The same turns and mirrors carry the whole set onto itself and the rows of a family onto each other. Which other rows belong to the same family as each row named below? List them in the order they appear above.
These 30 rows form 10 families of 3 rows each.
J754: -0.993,-2.434,1.801,-0.529,1.302,-2.534,0.139,-0.523,1.159,0.020,0.476,-0.133
J230: 0.446,-1.716,-0.760,1.013,0.623,-1.637,-0.628,-1.531,1.618,-1.741,-1.247,-0.031
J257: -1.266,2.350,-1.686,0.255,-0.194,-0.951,0.328,0.329,-0.512,0.775,-1.477,2.694
J21: -1.746,1.602,-0.530,0.192,0.664,-0.366,-0.843,0.332,-0.296,1.611,0.084,3.586
J973: -0.026,1.023,1.967,-1.220,-2.185,-0.536,-1.433,1.783,2.101,-0.180,0.347,0.260
J783: 1.118,-0.157,1.167,-0.304,-0.124,0.355,-1.389,2.961,1.770,0.148,0.009,-0.112
J933: -1.846,-1.422,-0.166,1.000,-0.630,-2.286,-0.011,-0.451,1.021,0.308,-2.747,-0.369
J258: -0.096,1.474,0.849,-0.246,-0.790,-0.394,-0.438,3.204,1.776,-1.736,-0.320,0.169
J719: 1.478,0.936,-0.529,0.604,-0.413,-0.025,-0.953,0.665,2.061,-2.447,0.730,0.402
J254: -1.685,0.104,-0.369,-0.949,0.684,-0.597,1.795,-0.254,0.778,-0.293,0.496,3.967
J19: -1.286,-1.913,1.115,-0.737,-0.625,-2.614,-0.887,-1.187,1.034,1.099,-2.253,0.447
J53: -2.375,-2.313,0.767,0.989,0.456,-1.810,-1.124,-0.701,1.091,1.261,-1.327,0.711
J975: -0.049,0.763,1.914,-1.071,0.445,-0.722,-0.047,1.890,1.351,-0.727,2.570,0.792
J519: -0.684,1.539,0.531,0.450,-2.120,-0.321,-0.662,2.363,1.871,-0.871,-0.334,-0.322
J554: 1.905,0.642,1.883,-0.165,-0.194,-2.785,-1.501,-0.090,2.563,0.078,1.167,1.435
J568: 0.736,1.090,-2.232,0.426,1.084,-0.791,-0.153,-1.117,0.175,-1.157,-0.366,2.485
J164: 0.574,1.046,-0.954,-0.592,1.514,-0.029,-0.507,1.389,-0.570,1.601,-0.809,2.957
J244: -0.893,1.866,-1.337,-0.395,1.184,-1.326,0.552,0.875,-0.730,0.034,-1.819,2.978
J347: 0.031,-2.628,0.220,0.133,1.423,-1.500,-0.766,0.227,0.651,1.398,-2.196,0.365
J960: -0.363,-2.044,-0.917,-0.124,-1.345,-3.284,-0.729,-0.039,1.710,-0.434,-2.237,0.412
J199: -0.110,1.102,-2.528,-0.728,-0.706,-2.319,-0.254,0.348,0.048,0.185,-1.421,3.448
J697: 1.682,1.495,0.712,-0.366,0.642,-2.879,-1.050,-0.784,1.361,0.886,0.745,3.133
J420: 1.318,-0.394,1.256,-0.031,0.563,-3.694,-1.210,-1.498,1.906,0.760,-0.128,1.782
J92: -1.912,-2.692,0.984,-0.368,0.224,-1.455,1.422,-0.587,2.146,-0.762,-0.335,1.508
J363: -1.272,-1.967,0.330,0.395,0.681,-2.541,0.094,0.356,1.124,-0.702,-2.936,-0.321
J205: -0.766,2.105,-0.304,-1.513,-0.365,-1.158,-0.461,-0.183,-0.472,1.505,-0.747,3.486
J142: -1.194,0.406,1.676,0.525,-1.093,0.047,-1.760,2.142,2.173,-0.062,1.076,0.443
J792: 0.595,0.958,-0.624,-0.627,-2.478,-1.499,-1.164,2.420,2.222,-1.424,-0.030,0.986
J388: -0.881,0.570,0.120,-1.180,2.163,-1.770,0.685,-0.441,-0.629,0.843,1.007,2.924
J943: -1.079,-0.218,1.227,-0.765,-0.751,0.082,1.130,1.468,2.614,-1.521,1.507,1.884

Same family as J254: J92, J943
Same family as J719: J230, J568
Same family as J257: J933, J519
Same family as J388: J754, J975
Same family as J792: J960, J199
Same family as J19: J973, J205

The same turns and mirrors carry the whole set onto itself and the rows of a family onto each other. Which other rows belong to the same family as each row named below? List them in the order they appear above.
These 16 rows form 4 families of 4 rows each.
J803: 1.682,0.225,0.336,0.024,1.284,-0.463,0.175,1.362,-2.783,1.316,-2.096,0.728,-0.021
J971: 1.159,1.721,1.764,1.906,-0.807,2.118,0.998,-0.002,-0.178,1.585,-2.264,-0.004,0.617
J201: -1.902,-0.013,0.141,0.183,-2.143,0.572,-0.758,-1.088,2.306,-0.718,-0.047,-0.474,1.101
J209: 0.476,1.370,1.810,1.496,0.267,2.232,0.595,-0.709,-0.022,1.298,-3.220,0.358,0.707
J648: 1.322,-0.438,0.006,-1.023,1.011,-0.366,0.231,1.539,-2.912,1.406,-1.419,0.900,-0.097
J888: -0.803,-0.790,-0.882,-0.305,0.307,-0.955,-1.674,0.514,-0.261,-0.679,2.194,0.539,-0.262
J444: -0.537,-0.847,-0.728,-0.702,0.639,-1.495,-2.374,0.388,-1.150,-0.137,1.376,0.308,-0.161
J278: 0.846,1.169,2.036,1.458,-0.946,2.442,0.986,-0.287,0.408,0.688,-2.641,-0.180,1.043
J661: -1.091,-1.201,-0.184,-0.465,0.325,-1.496,-2.691,-0.392,-0.435,-0.354,1.299,0.039,-0.395
J376: -0.657,-0.877,-1.186,-0.664,0.461,-1.872,-1.927,-0.116,-0.753,-0.053,1.211,0.595,-0.632
J746: 1.531,0.307,0.439,-0.354,1.066,0.264,0.079,1.271,-3.002,1.678,-1.915,1.097,0.351
J379: -2.109,-0.095,0.711,0.043,-1.255,0.985,-0.050,-0.494,2.703,-0.521,-0.595,-1.081,1.181
J110: -1.284,0.712,0.046,-0.041,-1.822,0.804,-0.784,-1.121,2.660,-0.762,-0.974,-0.643,1.659
J953: 0.346,1.497,1.852,1.455,-0.925,2.477,0.721,-0.311,0.686,1.415,-2.520,-0.261,0.918
J545: -1.752,0.332,-0.012,-0.298,-1.516,0.556,-1.058,-0.869,2.683,-0.651,-0.003,-0.888,1.075
J621: 0.977,0.572,-0.358,0.030,1.023,-0.556,-0.409,1.511,-3.089,1.218,-1.618,1.586,0.506

Same family as J201: J803, J278, J376
Same family as J209: J888, J379, J621

The same turns and mirrors carry the whole set onto itself and the rows of a family onto each other. Which other rows belong to the same family as each row named below? List them in the order they appear above.
These 16 rows form 4 families of 4 rows each.
J611: 0.254,-0.040,0.401,-1.898,-0.049,0.377,-1.005,-1.538,1.084,-0.344,0.068,-0.049,-1.482,0.805,-0.414,-1.884,0.843,3.005,-0.210,1.024,-0.232,-0.107,-0.873
J432: -1.120,0.358,-1.094,-1.338,1.477,0.206,-3.725,1.095,0.301,3.491,1.523,0.145,-0.745,-0.008,-0.881,-1.602,-0.271,-2.136,2.131,-1.414,0.757,-2.155,1.626
J670: -0.043,0.653,1.981,-1.178,-0.015,0.502,-2.388,-1.132,0.611,-0.034,-0.706,-0.083,-1.699,1.202,-1.022,-2.286,-0.032,2.267,0.272,0.524,-0.670,-1.356,-1.228
J434: 1.123,-2.470,1.955,1.158,-0.949,0.454,0.700,0.041,0.929,-1.065,-1.170,-0.561,1.261,1.121,-0.662,-0.607,-0.212,0.621,0.103,-0.251,-0.914,0.222,0.177
J912: 0.134,0.740,-0.757,1.061,1.282,-0.069,-0.068,0.509,0.835,3.513,1.754,2.653,1.346,-0.006,0.098,-0.189,-0.665,-3.407,1.309,-2.197,0.343,0.513,0.813
J616: -0.691,0.093,1.185,-1.935,1.127,0.373,-1.364,-0.829,0.956,-0.467,-0.440,0.342,-1.915,0.449,-1.171,-1.610,0.359,2.691,-0.385,0.213,-0.552,-1.074,-1.273
J858: 1.047,-1.514,1.572,1.176,-1.613,1.333,1.106,-0.520,1.455,-0.150,0.152,-0.288,0.915,1.088,-1.196,0.278,0.331,0.771,-0.812,-1.313,-0.304,1.300,0.593
J408: -0.768,1.250,-1.830,-2.056,1.716,-1.100,-2.893,0.573,0.076,3.528,0.215,0.768,-0.764,0.259,-1.019,-2.554,-0.570,-1.703,2.381,-0.979,0.364,-1.622,0.191
J780: 1.036,-1.161,-0.742,0.992,0.810,0.218,0.507,0.231,0.398,3.638,1.981,1.273,1.534,-0.219,-0.145,-0.263,-1.032,-2.924,1.922,-1.801,1.112,0.451,2.201
J246: -1.173,0.548,-0.851,-2.297,1.919,-0.935,-3.265,1.548,-0.034,3.127,1.575,0.944,0.009,0.051,-1.140,-2.191,-0.697,-1.477,1.916,-0.537,0.472,-2.310,0.776
J855: 0.796,-1.227,-0.492,1.125,0.621,0.195,0.151,0.701,0.934,3.146,2.081,1.735,1.605,-0.293,-0.021,-0.470,-0.939,-3.057,1.896,-3.107,0.153,0.820,0.095
J487: -0.125,1.346,0.831,-2.252,0.295,0.708,-2.125,-1.051,0.640,-0.251,-0.903,-0.676,-1.202,1.336,-0.574,-1.838,0.336,2.251,-0.013,1.310,0.184,-0.638,0.254
J641: 1.463,-0.833,1.729,1.109,-0.285,1.073,1.262,-0.281,0.863,-0.825,-0.809,-0.201,1.819,1.672,-0.659,0.400,-0.527,0.193,-0.404,-0.334,-0.294,0.825,1.181
J950: 0.362,-0.235,-0.795,1.078,0.548,-0.803,0.448,0.939,1.672,3.095,2.260,1.855,1.500,0.062,0.172,-0.464,-0.517,-3.421,1.203,-1.283,1.228,0.620,1.718
J937: 0.381,-2.269,2.375,1.457,-1.064,1.095,1.263,0.375,1.692,-0.457,-0.620,-0.371,0.157,0.578,-0.058,-0.144,0.222,0.374,-0.229,-0.643,-0.245,0.983,0.748
J738: -0.754,0.061,-1.291,-1.847,1.190,-0.282,-3.845,0.248,0.829,3.257,1.583,0.337,-1.374,-0.487,-0.576,-2.618,-0.294,-1.489,2.529,-1.686,0.718,-1.641,-0.297

Same family as J670: J858, J408, J780
Same family as J641: J855, J487, J738

The same turns and mirrors carry the whole set onto itself and the rows of a family onto each other. Which other rows belong to the same family as each row named below? List them in the order they appear above.
These 36 rows form 12 families of 3 rows each.
J580: 2.050,-0.860,1.131,-1.710,-0.951,0.738,-0.128,-4.256,-1.503,1.654,0.838,0.438,-4.269,-0.861,-0.993,0.998,-0.732,-0.606,-1.491,-2.199,-3.217,0.613,0.439,1.020,0.890,1.833,-5.183
J956: -1.214,-1.794,0.024,0.936,3.564,1.731,-2.072,-0.008,0.866,-0.599,0.184,0.211,-3.886,-1.253,0.023,-0.370,1.029,-1.331,-1.291,-1.850,1.308,1.031,1.854,-0.234,0.313,1.981,-1.906
J322: 2.000,-1.024,1.028,-1.571,-1.076,0.634,0.009,-4.509,-1.497,1.432,0.926,0.498,-4.828,-0.663,0.004,1.006,-0.323,0.221,-1.708,-2.405,-3.414,0.692,0.268,0.716,0.384,1.704,-4.835
J310: -1.546,-1.575,-0.490,1.603,3.633,1.601,-1.420,-0.209,0.803,0.208,0.471,-0.620,-4.766,-0.760,-0.138,-0.080,1.258,-0.808,-0.856,-2.071,0.412,2.412,1.908,-0.500,0.488,1.709,-2.282
J202: -1.171,-1.993,0.727,1.510,3.317,0.731,-2.018,-0.383,0.344,0.732,-0.311,-0.120,-4.063,-1.726,-0.536,-0.606,1.161,-0.934,-1.650,-1.655,1.160,1.428,2.195,0.291,0.343,1.453,-2.157
J645: -1.234,-2.595,0.608,1.104,3.694,0.608,-1.690,-0.814,0.811,-0.032,0.247,-0.367,-4.365,-1.502,-0.002,-0.333,1.434,-0.136,-0.401,-2.080,1.256,1.745,1.754,0.570,-0.135,2.163,-2.690
J442: 3.116,-2.569,-1.019,-2.798,1.786,2.730,0.130,0.182,1.452,-0.028,2.566,-1.323,-1.580,0.942,0.914,-0.363,-2.525,0.602,-1.653,0.586,-0.776,1.125,0.498,-0.522,-1.479,0.080,-2.819
J833: 1.664,-1.487,1.272,-1.152,-0.364,1.121,-0.179,-4.447,-0.770,1.771,1.292,0.442,-5.066,-1.462,-0.359,1.373,-0.223,0.092,-1.709,-2.510,-4.204,0.721,0.053,0.037,0.518,1.554,-4.423
J840: 4.062,-2.282,-0.681,-3.071,2.175,2.170,-0.305,-0.524,0.302,0.112,2.509,-1.494,-1.700,0.792,-0.269,-0.618,-2.917,0.641,-2.021,0.804,-1.390,0.315,0.014,-0.444,-1.010,0.269,-2.587
J736: 3.456,-1.778,-1.211,-2.755,1.749,2.915,1.061,0.168,0.931,0.574,2.054,-0.698,-1.835,0.284,0.910,-0.274,-2.578,0.270,-1.718,0.700,0.426,1.214,0.773,-0.798,-1.544,0.171,-2.859
J66: -1.562,-1.553,-0.148,0.917,2.984,1.363,-1.849,-0.215,1.585,-0.248,0.374,-0.084,-4.454,-0.774,-0.463,-0.246,1.247,-1.275,-1.538,-2.347,1.299,0.869,2.068,0.043,1.209,1.786,-2.896
J32: -1.222,-1.968,-0.113,1.469,4.070,1.157,-0.812,-0.435,0.506,0.016,0.260,0.111,-4.591,-0.653,-1.331,-0.244,0.283,-1.889,-0.736,-2.739,1.195,0.816,1.718,0.023,0.193,1.320,-2.422
J538: 1.260,-1.323,1.564,-1.621,-0.038,-0.357,-0.732,-3.666,-1.277,0.900,1.012,0.718,-4.768,-1.373,-1.244,0.986,-0.404,-0.294,-1.435,-1.919,-3.231,0.474,-0.173,1.936,1.287,1.802,-4.938
J691: 2.621,-1.559,1.878,-1.421,-0.898,0.787,-0.847,-4.079,-1.214,1.761,0.505,-0.008,-4.760,-0.753,-1.040,0.679,-0.554,0.517,-1.528,-1.897,-3.164,0.012,-0.233,0.057,1.223,1.882,-4.645
J633: -1.321,-1.995,0.084,1.605,3.532,1.272,-1.854,-0.536,0.110,0.042,0.278,-0.639,-4.575,-0.700,0.088,-0.649,1.323,-0.826,-1.458,-2.267,0.920,1.175,2.304,-0.622,0.625,2.139,-2.345
J47: 3.110,-2.049,-1.698,-3.496,1.741,2.138,0.379,0.456,0.871,0.290,1.739,-0.649,-1.673,1.112,0.832,-0.372,-2.390,-0.633,-2.232,0.727,-0.745,0.785,0.515,-0.928,-0.448,-0.171,-2.306
J843: 1.594,-1.228,1.483,-2.523,-0.462,0.344,-0.055,-3.621,-0.825,0.921,1.284,0.861,-4.635,-0.706,-1.272,0.580,-0.405,-0.979,-1.812,-2.448,-3.821,0.962,0.192,-0.097,1.077,1.541,-5.618
J122: 3.494,-2.486,-0.644,-3.278,2.867,2.975,0.172,0.171,0.677,0.129,1.767,-0.948,-2.212,0.329,0.707,-0.130,-3.008,0.265,-2.087,0.225,-1.129,1.427,1.113,-0.577,-1.192,-0.861,-2.362
J283: 1.646,-1.013,1.186,-1.703,-0.455,0.830,0.000,-3.581,-1.466,1.475,1.126,1.570,-4.340,-1.463,-0.476,0.708,-1.136,-0.565,-1.917,-2.727,-2.810,-0.410,-0.343,0.457,0.911,0.972,-5.724
J206: 1.387,-1.658,1.495,-1.967,-1.223,0.625,-0.005,-3.664,-0.283,1.558,0.747,0.328,-4.355,-1.010,-0.593,1.453,-0.410,-0.371,-2.015,-1.913,-3.688,0.055,0.141,0.858,1.056,1.890,-5.161
J287: 2.577,-0.910,0.794,-1.184,-1.373,0.351,-0.153,-4.229,-0.790,1.071,0.626,0.482,-3.784,-1.005,-1.269,1.044,-0.823,0.261,-1.448,-2.598,-3.218,-0.073,0.568,0.246,0.453,1.749,-4.808
J472: 3.912,-2.095,-0.859,-2.919,2.157,2.679,-0.081,0.009,1.223,0.757,2.329,-1.586,-2.021,0.542,0.905,-0.816,-2.627,0.272,-2.050,0.249,-0.704,1.032,1.318,-1.135,-1.675,0.537,-2.145
J290: 1.777,-0.686,0.967,-1.557,-0.643,0.695,-0.808,-4.077,-1.352,1.292,0.277,0.609,-4.858,-1.572,-0.377,0.571,-0.042,-0.635,-1.541,-2.630,-3.356,-0.459,0.346,0.357,0.424,1.656,-5.309
J664: -1.263,-1.149,0.188,1.607,3.973,1.559,-1.291,-0.929,0.783,0.320,0.194,0.124,-4.091,-0.749,-0.353,-0.511,0.780,-0.920,-0.839,-2.232,1.716,1.589,2.085,0.259,0.512,1.724,-3.235
J537: -0.631,-1.553,-0.139,1.345,4.960,0.576,-1.663,0.138,0.115,-0.731,0.695,-0.280,-3.492,-0.173,-0.464,-0.782,0.337,-1.101,-0.893,-1.665,1.115,1.424,1.902,0.478,0.269,2.062,-2.869
J8: 3.529,-1.708,-0.451,-2.219,2.199,3.098,0.463,-0.189,1.413,0.889,3.231,-1.696,-2.588,1.572,0.250,-1.208,-2.455,0.097,-1.118,0.493,-1.813,1.684,1.149,-0.271,-0.678,0.061,-2.005
J348: 2.239,-2.063,1.399,-0.935,-0.147,0.456,0.769,-3.505,-0.610,1.545,1.201,-0.461,-4.811,-1.380,-0.844,1.570,-1.563,-0.246,-1.613,-2.513,-3.683,0.707,0.504,0.475,1.918,2.370,-4.865
J982: -1.007,-2.058,0.399,1.452,4.183,0.814,-2.065,-0.553,0.724,0.357,0.444,-0.277,-4.366,-0.988,-0.039,-0.534,0.817,-1.466,-1.406,-2.264,1.351,1.067,2.110,-0.058,0.751,1.889,-2.592
J617: 3.110,-2.943,-1.136,-2.770,1.720,3.141,0.445,-0.344,1.039,0.178,2.323,-1.147,-2.113,0.894,1.073,-0.530,-1.974,1.096,-1.743,0.931,-0.511,1.196,0.351,-1.070,-1.338,0.280,-2.048
J714: -1.403,-1.429,-0.656,0.437,3.831,1.321,-2.135,-0.336,0.409,-0.253,0.702,0.177,-3.872,-1.528,-0.555,-0.778,0.621,-1.672,-1.705,-3.166,1.059,1.405,2.208,0.452,0.063,1.615,-2.408
J34: 3.469,-2.736,-1.133,-2.674,2.203,2.617,0.035,0.351,1.705,0.314,1.974,-0.196,-1.620,1.160,1.116,-1.333,-1.804,1.100,-1.588,0.784,-0.959,1.295,0.919,-0.592,-1.204,0.481,-2.914
J54: 3.562,-2.033,-0.713,-2.226,2.163,2.595,0.099,-0.187,0.613,0.048,1.668,-1.400,-1.299,1.980,0.976,-0.423,-1.728,0.758,-1.252,0.729,-1.170,1.424,1.135,-0.745,-1.821,0.714,-2.283
J902: 3.812,-1.877,-1.318,-3.126,1.432,2.682,0.383,-0.139,0.921,0.266,1.365,-0.535,-1.861,0.835,1.258,-0.471,-2.438,0.396,-1.915,0.679,-0.820,1.338,-0.263,-0.760,-1.618,0.299,-2.859
J753: 3.620,-2.387,-1.361,-2.255,2.198,3.136,0.928,-0.365,0.702,1.032,2.195,-1.298,-2.402,0.680,1.024,-0.288,-2.260,0.655,-1.293,0.939,-1.402,1.380,0.508,-1.825,-1.167,0.344,-2.340
J725: -1.651,-1.974,0.613,1.579,4.723,1.186,-0.725,-1.445,1.003,0.359,1.034,-1.332,-3.527,-1.162,-0.567,-0.322,0.852,-1.052,-1.411,-1.856,0.519,2.196,1.833,0.200,0.307,1.114,-3.166
J267: 2.217,-0.951,1.244,-2.144,-0.451,0.940,-0.432,-4.021,-1.011,1.989,0.875,0.667,-4.444,-1.117,-0.325,0.665,-0.454,-0.821,-2.887,-2.574,-3.539,-0.125,0.673,0.700,0.208,1.789,-5.228

Same family as J736: J66, J267
Same family as J47: J283, J714
Same family as J348: J8, J725
Same family as J442: J580, J982
Same family as J840: J538, J537
Same family as J645: J691, J54
Same family as J32: J843, J122
Same family as J753: J310, J833
Same family as J472: J206, J664

